In the data rows, zero lies at 4.5, halfway between 4 and 5.
Here are some points, each followed by its number:
[3 6 4 4 5 5 5 5 5 4 4 5 3 5 5 5 4 5 4 6 4 5 7 5 3 5 6 3 4 3 5 6 3 5 5 2 5
 4 6 4 5 5 5 3 3 5 3 2 6 6 3 3 3] 0
[0 5 7 5 6 5 4 5 6 6 4 5 3 2 7 7 3 0 4 3 4 6 6 7 3 5 5 1 5 3 3 8 5 5 3 5 4
 2 8 2 6 5 7 5 2 3 3 1 7 6 3 2 4] 1
[5 2 3 3 3 2 2 8 5 3 2 0 4 6 3 6 6 2 7 7 7 2 0 8 4 4 5 4 5 5 7 5 9 5 6 4 4
 8 6 6 4 6 6 6 1 3 4 8 4 2 9 3 6] 2
[3 4 4 6 5 5 4 4 5 5 3 5 5 5 4 3 6 5 4 3 5 4 5 5 6 4 5 7 6 6 3 3 6 3 6 5 2
 5 4 5 4 4 2 3 7 3 4 5 3 3 5 6 5] 3
[5 4 6 5 5 6 5 4 4 4 5 4 5 6 5 5 5 5 4 4 5 5 4 4 5 5 5 4 6 5 3 4 5 4 5 6 5
 5 4 5 3 3 4 4 6 4 4 6 5 4 5 5 3] 4
[3 3 4 2 4 3 6 3 6 3 4 4 4 5 3 4 5 6 4 5 6 3 4 6 7 5 5 4 5 5 4 4 5 4 6 5 4
 5 3 4 5 5 3 4 5 3 4 6 4 4 5 5 5] 5
[5 3 4 8 2 3 4 4 3 5 4 4 5 1 5 5 4 4 4 2 6 5 2 3 6 5 4 5 5 6 5 3 5 5 6 5 5
 2 4 6 4 6 4 6 4 6 6 6 3 5 7 4 6] 6
[4 3 7 3 4 5 5 3 5 4 5 4 5 4 2 3 4 6 4 5 4 5 6 3 4 6 4 5 6 6 4 4 4 2 3 5 3
 7 1 4 5 7 3 6 6 1 4 6 2 4 6 6 6] 7
[5 3 4 5 5 5 4 4 2 5 6 6 4 4 4 6 5 5 3 4 4 5 4 4 5 4 3 4 6 5 2 4 5 4 5 7 4
 5 5 6 1 4 3 4 8 5 4 4 4 2 4 4 1] 8
[5 3 5 5 4 6 3 2 4 3 5 3 4 7 4 4 6 6 5 5 4 3 2 5 7 4 5 4 6 5 3 5 5 5 6 5 4
 4 4 7 4 5 4 4 6 8 3 6 4 2 5 5 6] 9
[5 4 2 7 2 2 2 3 1 4 3 5 5 0 4 5 4 4 1 2 4 5 1 3 4 5 5 6 4 6 6 4 5 6 6 3 5
 3 3 8 5 6 5 6 3 5 7 5 3 5 7 5 6] 10
[5 6 5 5 6 5 7 4 5 2 4 5 2 4 7 5 3 4 5 6 3 6 9 5 2 5 5 2 3 2 6 8 3 5 4 3 5
 6 5 1 7 5 6 3 0 4 4 1 5 7 3 3 5] 11
[2 7 6 5 6 3 3 5 4 7 2 4 3 2 6 4 4 2 5 3 3 6 6 7 5 3 7 5 5 5 4 5 6 7 1 4 5
 7 6 3 3 5 3 5 1 4 2 0 5 4 1 2 4] 12
[5 4 7 4 4 5 4 4 5 5 3 2 5 5 5 5 5 4 5 6 5 4 4 5 5 4 5 4 5 5 4 5 4 5 5 5 4
 5 4 3 4 5 4 4 4 3 5 6 5 3 5 5 6] 13
[2 5 5 4 6 3 4 4 6 4 4 4 3 4 5 3 6 6 5 5 6 3 7 4 6 4 5 5 7 5 4 3 4 4 5 6 3
 6 2 3 3 2 3 4 8 3 3 6 2 2 5 5 4] 14
[3 5 4 4 4 4 5 5 5 4 4 4 3 5 5 3 5 7 4 4 5 3 6 4 6 4 5 5 5 6 3 4 5 4 6 5 3
 5 2 4 4 3 2 3 8 4 3 6 3 2 4 5 3] 15
New points follow, each followed by the numbers of its five nearest points above by angle, seen from the average point of the numbered points, nearest first.
[4 4 3 5 3 2 4 5 5 4 6 7 4 4 4 4 3 5 4 3 3 6 3 2 4 6 4 6 3 4 6 4 5 5 5 4 7
 3 3 5 6 4 6 7 5 5 5 4 5 5 7 5 5] 10 6 0 11 7
[6 6 4 6 4 3 4 6 4 8 5 7 7 4 3 2 4 5 6 3 4 5 6 2 2 6 3 7 3 5 5 3 4 4 3 5 7
 2 5 3 5 4 6 6 6 6 7 3 5 6 4 6 4] 6 10 0 11 8
[6 4 3 4 4 7 2 2 4 5 5 5 3 6 5 5 6 7 4 4 5 4 2 5 6 4 6 5 6 5 4 5 6 5 7 3 4
 4 5 9 3 5 3 3 7 7 4 5 4 2 6 4 7] 9 8 3 10 4
[1 3 2 4 3 0 4 8 5 4 5 1 3 5 3 6 6 5 7 6 5 2 1 7 6 4 3 2 4 3 8 5 4 5 7 3 4
 8 5 7 2 7 6 4 3 4 5 9 5 1 7 3 5] 2 5 9 13 10
[7 5 1 4 4 6 3 6 3 5 6 5 7 4 5 4 6 6 4 5 5 4 3 4 4 7 7 6 4 4 6 4 5 4 6 5 5
 2 3 7 4 7 7 7 5 6 6 6 2 6 5 6 5] 10 6 9 4 2
[2 4 7 2 7 4 4 6 7 6 6 4 4 5 5 7 3 2 5 4 5 5 4 6 5 5 6 4 3 5 3 6 6 7 2 5 6
 7 5 3 5 3 5 7 1 5 3 4 6 6 4 4 6] 1 12 11 0 2
[0 7 9 4 6 0 1 6 5 8 5 4 4 4 6 6 5 0 6 0 6 6 7 5 6 2 4 5 6 2 4 7 2 9 0 4 7
 8 8 4 5 5 6 7 0 5 4 2 9 4 1 0 1] 12 1 0 11 13
[6 4 6 4 3 6 6 4 5 6 5 8 8 5 4 3 3 5 4 3 4 6 4 3 5 7 3 8 1 7 4 3 5 3 2 5 5
 2 2 3 7 3 5 7 6 5 5 4 5 7 5 7 4] 7 4 6 10 3
[5 5 5 5 5 3 4 5 4 7 5 4 5 4 4 4 6 5 6 4 5 4 5 5 3 4 4 5 6 4 4 5 4 4 4 6 4
 7 3 4 3 4 4 5 5 3 5 6 4 2 4 5 4] 14 7 8 13 4
[5 3 4 6 3 5 3 5 3 4 5 5 7 5 4 5 3 3 4 4 5 5 2 5 4 7 6 6 4 6 5 3 6 5 6 4 5
 3 4 5 7 5 6 5 5 4 6 6 5 6 5 6 5] 10 6 4 2 9
[5 4 5 3 5 7 6 4 5 2 6 3 4 9 3 4 5 7 6 6 4 4 4 3 5 5 5 5 5 5 5 6 4 4 4 4 5
 8 4 5 5 5 5 4 5 5 5 5 4 3 7 5 5] 9 7 4 5 13
[9 6 9 5 8 9 2 7 1 5 2 4 5 7 5 3 4 4 5 4 3 7 3 2 5 5 7 3 8 5 0 4 9 3 4 6 5
 7 6 4 3 0 3 5 7 1 3 3 6 4 5 7 4] 4 8 3 13 12
[7 5 4 4 2 3 7 2 6 1 3 8 5 3 1 4 3 6 4 3 4 6 4 1 6 6 3 8 0 6 9 4 5 4 4 4 7
 2 2 1 8 3 6 3 4 8 8 3 6 8 9 6 6] 10 6 11 5 7
[7 3 5 4 2 6 5 4 6 4 5 8 7 2 3 3 3 5 3 3 3 7 6 3 3 5 4 6 2 6 5 4 5 4 3 5 5
 2 4 3 6 3 4 5 5 5 5 3 6 8 5 6 5] 10 6 11 7 0
